0: [4 3 4 7 8 7 3 7 9 3 4 3 3 3 3 4 6 7 7 4 3 4 6 6 4 4]
1: [7 5 3 1 1 3 3 7 9 3 4 3 3 3 3 3 2 2 3 4 4 4 4 4 5 7]
2: [4 5 8 8 7 5 3 7 9 3 3 3 3 3 9 8 9 8 6 3 4 4 4 5 7 6]
3: [8 7 4 1 2 4 4 6 9 3 3 3 4 3 6 7 9 9 8 4 4 4 3 4 7 8]
4: [7 8 6 2 2 3 3 5 9 3 4 3 3 3 2 3 3 3 3 7 4 4 4 4 7 8]
5: [3 4 5 9 9 6 3 4 7 3 4 3 3 3 2 2 2 2 3 8 4 4 3 4 8 7]
6: [8 6 3 1 1 3 3 4 3 6 5 3 4 3 8 7 5 4 3 3 4 4 3 3 6 7]
7: [3 3 5 9 9 6 3 4 3 4 4 3 3 3 8 8 9 8 7 4 4 4 4 4 8 7]
8: [4 4 7 9 9 5 4 4 2 7 6 4 4 3 9 8 8 8 6 3 4 4 3 4 7 6]
9: [3 4 7 9 9 6 3 4 2 9 7 5 4 3 4 5 8 9 8 4 4 4 4 6 5 4]
10: [3 3 3 1 1 4 8 4 2 9 7 5 4 3 2 3 2 2 3 7 5 6 5 4 4 3]
11: [5 6 7 5 4 4 3 4 3 4 4 4 4 3 2 3 2 2 3 8 4 4 4 6 5 4]
12: [3 4 4 9 9 7 4 6 6 3 3 3 3 3 2 3 2 2 3 4 4 4 3 4 7 8]
13: [3 3 3 1 2 4 6 7 7 3 3 3 4 3 2 3 2 2 3 7 4 4 4 6 5 4]
14: [7 5 3 1 1 3 4 4 3 3 4 5 7 9 3 2 3 2 2 4 4 6 7 5 4 4]
15: [3 4 3 1 1 4 7 4 2 4 4 6 8 9 3 3 2 2 3 3 7 5 4 4 3 4]
16: [8 7 4 2 2 3 4 4 2 5 4 4 4 3 4 4 7 8 8 4 4 4 3 3 5 6]
17: [8 6 4 1 1 3 3 4 2 3 4 4 6 9 3 3 4 4 5 5 4 4 4 5 6 5]
18: [3 3 3 1 1 3 6 4 2 3 3 5 7 9 3 3 2 2 3 5 5 4 3 4 3 3]
19: [7 8 7 3 3 3 3 4 5 3 3 3 3 3 5 5 3 2 3 4 4 4 5 7 4 3]
20: [7 4 3 1 1 3 4 6 5 3 4 3 3 3 3 3 2 2 2 3 4 4 4 4 4 5]
21: [3 3 3 1 1 4 7 6 5 3 3 3 3 3 3 3 4 5 6 5 6 4 3 4 3 3]
22: [3 4 6 9 9 6 3 4 2 9 8 8 6 4 3 3 4 4 6 5 6 4 4 4 3 4]
23: [3 3 3 1 1 3 7 6 4 3 3 3 4 3 3 2 2 2 2 5 7 4 4 4 3 3]
24: [7 8 6 3 2 3 4 6 5 2 4 3 3 3 2 3 2 2 3 6 4 4 3 4 7 6]
25: [7 7 7 3 2 3 4 4 2 8 7 5 4 3 3 3 2 2 3 3 6 5 4 4 3 4]
26: [3 3 3 1 1 3 8 4 5 3 4 3 4 3 9 8 7 7 4 3 7 4 3 4 4 4]
27: [7 4 3 1 1 4 4 4 2 5 4 3 4 3 7 6 4 3 3 3 4 4 3 4 4 6]
28: [3 4 3 1 1 3 8 4 2 8 7 8 6 4 2 3 2 2 3 4 5 7 5 4 3 3]
29: [3 3 3 1 1 3 6 4 2 3 4 5 6 9 2 3 2 2 2 5 5 4 3 3 3 3]
30: [8 5 3 1 1 3 4 4 2 5 5 8 8 6 5 5 3 3 3 4 4 4 3 5 6 5]
31: [3 4 6 9 9 6 3 6 6 3 3 3 3 3 8 8 6 6 4 4 4 4 3 4 6 8]
32: [8 8 5 1 2 3 3 4 3 4 4 3 4 3 3 3 2 2 3 4 4 3 3 6 6 5]
33: [3 3 3 1 2 4 7 4 2 3 4 6 9 9 3 3 3 4 4 5 6 4 4 4 3 3]
34: [3 3 3 1 1 4 7 4 3 4 4 3 4 3 2 2 2 2 3 4 5 6 5 4 3 3]
35: [8 6 3 1 1 3 3 4 2 9 8 6 5 3 2 3 2 2 3 7 4 3 4 4 5 6]
36: [3 3 3 2 2 4 6 4 2 5 5 8 8 6 4 4 6 7 8 4 4 5 8 6 3 3]
37: [3 4 3 2 2 4 5 4 2 7 7 8 6 5 6 6 9 9 8 3 4 4 4 6 4 4]
38: [9 6 4 1 1 3 4 4 3 4 4 3 4 3 3 3 4 5 6 5 4 3 3 4 4 5]
39: [3 4 3 1 1 3 8 4 2 7 6 8 7 5 3 3 2 2 3 6 4 4 5 6 4 4]
40: [4 3 3 1 1 4 8 4 2 3 3 4 6 9 3 3 4 3 5 5 6 4 3 4 3 3]
41: [3 4 6 9 9 6 4 4 2 3 4 6 8 9 4 4 2 2 3 3 4 7 7 5 3 4]
42: [4 6 7 6 5 4 3 7 9 3 4 3 4 3 4 4 2 2 2 4 3 4 3 4 7 8]
43: [8 6 4 1 1 4 3 4 2 6 6 8 7 5 2 3 2 2 2 4 4 6 7 6 4 3]
44: [3 3 3 1 1 3 7 4 2 3 4 6 8 9 9 9 8 8 5 3 5 4 3 4 3 3]

[3 3 3 1 1 3 9 4 4 4 4 4 3 4 9 8 6 5 4 4 6 4 4 4 3 3] 26 44 27
[4 3 3 1 2 4 5 4 3 4 4 3 3 4 3 3 3 4 5 5 4 7 7 4 3 3] 34 21 23
[3 3 3 1 2 3 7 4 2 9 7 5 4 3 2 3 2 2 3 7 7 4 3 4 4 4] 10 28 39
[4 3 3 1 2 4 7 4 2 8 6 4 3 3 2 2 2 2 2 7 7 4 4 4 4 3] 10 34 23
[3 4 3 1 1 3 8 4 2 9 6 5 4 3 2 3 2 2 3 7 7 5 3 4 3 3] 10 28 39
[4 4 5 9 9 7 4 7 9 3 3 3 4 3 4 4 7 8 8 4 4 5 7 6 4 4] 0 2 31
[8 8 5 2 2 3 3 5 9 3 3 3 4 3 3 3 2 2 3 7 4 4 3 4 7 7] 4 24 1
[3 3 6 9 9 6 3 4 2 9 7 7 6 4 4 4 3 3 3 3 4 7 7 4 3 3] 22 41 9
[5 6 8 4 4 4 3 4 2 3 3 4 7 9 3 3 2 2 3 3 4 5 7 6 4 3] 14 17 41
[3 3 3 6 7 7 4 4 2 5 5 4 3 3 3 3 2 2 3 8 5 6 5 4 3 3] 11 34 5
[4 5 7 8 7 4 3 6 9 3 3 3 3 3 4 3 5 6 7 5 4 7 7 4 3 3] 0 2 42
[3 3 4 7 7 6 3 4 2 4 4 7 9 9 6 6 3 3 3 3 7 5 4 4 4 3] 41 33 15
[3 4 3 2 3 4 4 4 2 9 7 7 5 4 5 5 9 9 8 4 4 4 5 6 4 4] 37 36 16
[3 3 3 1 1 4 8 4 4 3 3 3 4 3 3 3 4 5 6 4 6 3 3 4 3 3] 21 23 34
[8 7 4 2 1 3 4 5 9 3 3 3 3 3 7 7 9 9 8 4 4 4 4 4 4 6] 3 16 26
[9 7 4 2 1 3 3 4 2 7 5 4 4 4 8 8 6 5 4 4 4 4 4 4 7 7] 6 27 16
[3 3 3 1 2 3 7 4 2 3 4 5 7 9 7 7 9 9 7 3 6 5 4 4 3 3] 44 37 36
[3 3 4 9 9 7 3 7 9 3 3 3 3 3 3 4 5 6 7 4 4 4 5 6 5 3] 0 12 31
[8 8 6 2 2 4 3 5 9 3 3 3 3 3 5 5 3 3 3 3 3 4 5 6 4 3] 19 1 32
[3 4 6 9 9 6 3 4 2 3 4 5 8 9 2 3 2 2 3 4 5 7 6 4 3 3] 41 22 11
[4 3 3 2 2 4 5 4 2 9 7 5 3 3 3 3 2 2 3 7 5 7 6 4 3 3] 10 28 34
[3 3 3 2 1 4 6 4 7 3 3 3 4 4 2 3 3 4 5 5 7 5 4 4 3 4] 21 23 34
[8 7 4 1 2 3 3 7 9 2 4 3 3 3 9 8 8 7 6 4 4 4 3 4 7 8] 3 6 2
[3 3 3 1 1 3 8 4 3 3 4 4 6 9 8 8 9 9 7 3 6 5 4 3 3 3] 44 26 37
[4 4 6 9 9 6 4 4 2 7 6 9 6 5 2 3 2 2 3 7 4 4 3 4 7 8] 22 5 12
[8 6 3 1 2 3 3 7 7 3 4 3 3 3 9 8 8 7 5 3 4 4 3 4 7 7] 3 6 27
[4 5 8 9 8 5 4 4 8 3 4 4 3 3 3 3 2 2 3 8 4 4 4 4 7 7] 5 12 42
[5 7 7 5 4 4 3 7 9 3 3 3 3 3 5 5 3 3 3 4 4 4 6 7 4 3] 19 42 11
[3 4 5 9 9 7 3 4 2 9 7 5 4 3 6 6 9 9 8 4 4 3 4 6 4 4] 9 8 7
[7 8 6 2 2 3 4 5 9 2 3 3 3 3 5 5 8 9 8 4 4 4 4 5 6 5] 3 16 38
[6 7 7 4 3 4 3 7 8 3 3 3 4 3 3 3 2 2 3 4 4 6 8 5 3 3] 19 1 24
[3 3 3 1 1 3 8 3 2 9 7 5 3 3 3 3 4 4 5 5 6 4 4 4 3 3] 10 28 39
